(in the rows, 128 means zero)
Each path below is one point turned by a fixed rotation once a step. After each direction that follows a path, write how fast that rotation turns it, in degrees each step (0 if it stays still).
Each turn is a multiple of 5 degrees from 10 to 175, or 0.
Each row of a path follows its step; steps can be skipped.

step 6: [125 128 134 130 130 132 135 128 122 125 122 137 125 134 129 127 136 128
 130 136 137 135 125 128 126 128 134 136 123 133 137 133 129 146 125 129
 130 135 128 124 131 126 121 131 130 132 116 130 123 120 126 125 133 130
 127 135 133 129 128 123 134 130 137 127 124]
step 7: [128 134 123 132 135 127 127 126 115 132 126 117 124 127 129 128 131 125
 132 128 136 135 126 128 125 126 126 126 140 133 123 131 141 124 140 130
 132 130 116 129 128 128 128 128 134 128 123 124 136 128 124 132 121 131
 124 129 118 136 122 133 136 135 127 132 131]
step 9: [120 131 122 131 129 128 119 132 138 125 132 135 132 132 118 139 124 126
 130 122 128 122 121 131 133 141 119 126 118 133 131 128 125 131 130 133
 121 135 124 122 126 132 128 133 128 126 122 133 136 127 123 123 122 125
 119 123 128 124 125 123 131 133 122 127 132]
step 14: [132 138 125 138 117 135 135 137 132 130 126 125 125 135 128 124 130 125
 131 127 129 118 134 126 123 125 125 138 120 128 129 136 121 119 125 133
 118 136 130 133 125 130 131 121 127 118 130 125 127 130 129 130 135 129
 126 124 126 124 139 127 128 131 135 126 120]
step 26: [132 132 125 124 133 120 132 131 130 128 134 129 122 135 127 128 123 132
 130 130 122 121 123 132 135 133 124 140 120 125 130 131 132 132 136 126
 123 126 135 139 127 118 131 126 128 131 121 129 131 125 139 121 129 124
 119 113 129 128 134 132 132 135 127 131 134]
step 27: [128 134 123 130 125 132 132 132 134 137 125 131 126 131 121 133 136 126
 134 124 127 127 120 126 130 121 131 123 126 131 135 132 129 129 122 131
 125 119 133 131 133 135 130 122 122 127 123 126 130 130 135 144 130 141
 126 125 135 139 124 129 125 133 141 127 124]
step 28: [142 127 124 129 135 126 122 126 127 124 116 127 122 126 124 136 127 125
 125 134 128 130 136 132 125 121 120 128 127 124 124 126 119 117 133 128
 118 123 128 127 138 123 122 132 121 131 134 131 131 130 129 132 129 130
 131 134 123 135 129 126 137 128 127 117 134]
step 29: [123 127 130 126 134 123 129 128 131 128 139 122 137 126 129 127 122 122
 127 124 123 126 137 126 126 135 123 132 126 127 120 128 126 132 125 133
 130 129 132 130 120 122 122 121 123 118 139 123 121 129 136 140 130 124
 124 138 127 125 123 115 131 132 135 130 132]
step 32: [133 130 126 133 124 134 118 125 119 130 129 129 133 117 121 117 130 132
 124 132 133 136 133 129 128 126 130 130 122 123 115 132 130 130 120 126
 123 131 127 120 130 123 121 135 136 133 131 127 135 137 125 132 134 135
 132 131 126 138 123 129 127 128 133 124 125]
Speeds:
[127 128 129 129 130 127 129 130 125 127 129 126 127 129 129 125 130 126
 127 129 127 126 129 129 127 126 127 129 128 127 129 129 128 129 128 131
 129 129 126 128 127 125 129 128 129 124 127 127 127 128 129 127 126 128
 128 127 126 128 129 127 128 129 129 128 128]
95
[125 129 129 127 127 126 129 129 128 126 126 128 127 127 128 129 129 129
 128 128 130 129 125 127 126 130 128 128 129 128 128 127 128 130 129 127
 130 128 127 129 129 128 130 130 128 127 126 131 133 127 128 129 127 128
 126 127 127 127 128 126 128 128 126 129 127]
25

step 0: [130 128 123 133 135 130 129 125 134 132 128 123 132 129 125 121 130 120
 135 132 131 124 129 134 134 125 115 125 119 129 130 136 121 135 116 133
 123 129 117 127 121 136 136 129 127 134 124 134 133 133 137 133 121 131
 129 131 128 129 133 133 128 131 130 134 134]
step 4: [130 126 130 131 129 129 136 123 138 124 129 129 129 117 118 129 126 127
 131 137 119 132 120 126 123 129 119 138 126 127 126 125 130 130 116 130
 125 135 132 134 127 123 120 130 127 142 124 133 126 125 129 119 136 134
 137 128 127 130 127 131 132 127 134 120 135]
step 7: [124 127 131 128 137 121 133 124 127 123 125 126 133 118 132 130 130 120
 125 134 132 128 124 124 124 126 123 131 125 112 125 131 127 135 122 130
 129 133 116 130 125 124 126 125 121 131 120 134 137 125 128 115 120 131
 123 138 127 127 128 131 131 128 127 124 135]
step 15: [133 127 134 131 133 121 127 132 120 127 126 125 123 114 126 120 130 136
 136 136 127 125 119 125 125 127 124 135 128 125 127 126 129 117 116 134
 125 133 124 135 127 136 133 125 135 131 123 131 139 135 129 127 121 127
 130 123 123 121 128 134 123 130 130 130 131]
step 16: [129 128 128 121 138 115 128 126 133 128 131 122 132 127 127 123 122 130
 122 121 124 128 122 129 128 133 117 128 127 116 139 131 126 130 125 136
 129 129 124 128 129 126 125 127 128 131 118 126 142 136 128 133 135 136
 122 133 128 133 138 122 127 132 133 126 122]
step 19: [132 127 132 132 135 118 131 129 131 126 135 122 125 130 128 117 124 119
 124 131 127 128 132 128 118 122 114 131 124 125 134 119 132 127 122 128
 129 133 130 125 125 126 129 135 126 128 131 130 132 140 126 137 129 134
 135 131 129 134 122 133 136 128 123 115 127]
step 20: [123 132 132 123 128 127 140 127 131 122 130 127 132 121 132 129 134 123
 130 120 124 128 131 123 127 121 119 127 124 122 131 116 131 129 137 135
 132 117 128 139 121 118 126 123 128 133 123 135 129 124 129 126 122 131
 138 123 123 134 129 132 133 133 132 129 126]
step 21: [128 125 131 131 127 130 130 122 129 129 133 123 128 128 125 127 130 132
 136 140 130 122 131 129 120 125 122 140 123 121 125 127 121 118 129 137
 135 125 129 124 118 130 131 133 126 141 124 132 126 133 116 128 115 125
 132 129 132 124 130 128 128 133 123 129 120]
step 28: [128 130 133 124 123 121 120 134 128 131 136 127 129 128 126 126 129 125
 129 131 116 135 124 122 122 125 125 132 125 123 138 124 123 120 126 127
 134 126 117 137 122 131 133 134 128 135 128 126 131 131 128 125 120 119
 132 136 127 127 132 136 142 134 128 121 131]
Speeds:
[130 128 131 127 130 128 129 129 128 128 127 127 130 129 128 128 131 130
 128 128 128 131 129 127 129 130 127 128 129 129 130 129 126 125 125 128
 126 129 127 128 131 128 128 129 129 128 129 130 128 129 129 128 129 128
 131 129 127 131 129 126 129 129 129 130 128]
25
[128 128 129 127 129 130 128 128 128 130 129 130 129 128 127 128 128 125
 125 127 129 129 127 129 125 129 129 128 128 128 125 127 129 128 127 125
 129 128 128 129 129 128 128 128 128 130 127 127 128 130 128 127 128 124
 127 130 124 128 128 129 128 127 128 131 127]
20
[127 129 126 128 128 131 129 127 129 126 128 129 125 129 127 130 126 126
 130 127 128 126 128 127 127 130 126 130 126 129 129 131 129 127 128 128
 127 129 130 128 126 129 128 130 128 128 129 128 128 130 129 129 128 130
 129 129 127 128 128 126 127 127 129 130 130]
175
[128 128 130 126 129 127 128 129 129 130 127 127 128 129 132 128 126 127
 128 127 128 128 128 125 128 126 128 124 129 126 128 127 126 130 129 125
 127 127 129 129 127 131 129 129 128 129 128 130 127 132 126 126 127 129
 129 129 128 127 127 127 129 128 127 128 129]
35
[131 128 126 128 128 129 131 126 130 127 127 128 130 126 127 131 128 127
 129 130 127 129 128 128 128 129 127 125 127 129 128 127 128 132 129 129
 130 128 127 126 127 127 129 127 127 126 127 128 128 128 129 125 127 127
 130 127 126 129 129 125 128 128 127 127 128]
110
[129 129 126 128 126 129 126 126 128 130 129 126 125 128 129 130 128 127
 128 129 129 130 129 126 127 129 127 128 129 131 128 127 127 126 127 128
 129 127 130 130 126 126 127 127 127 129 128 128 126 127 126 128 129 129
 128 128 127 131 127 129 130 129 128 126 128]
45
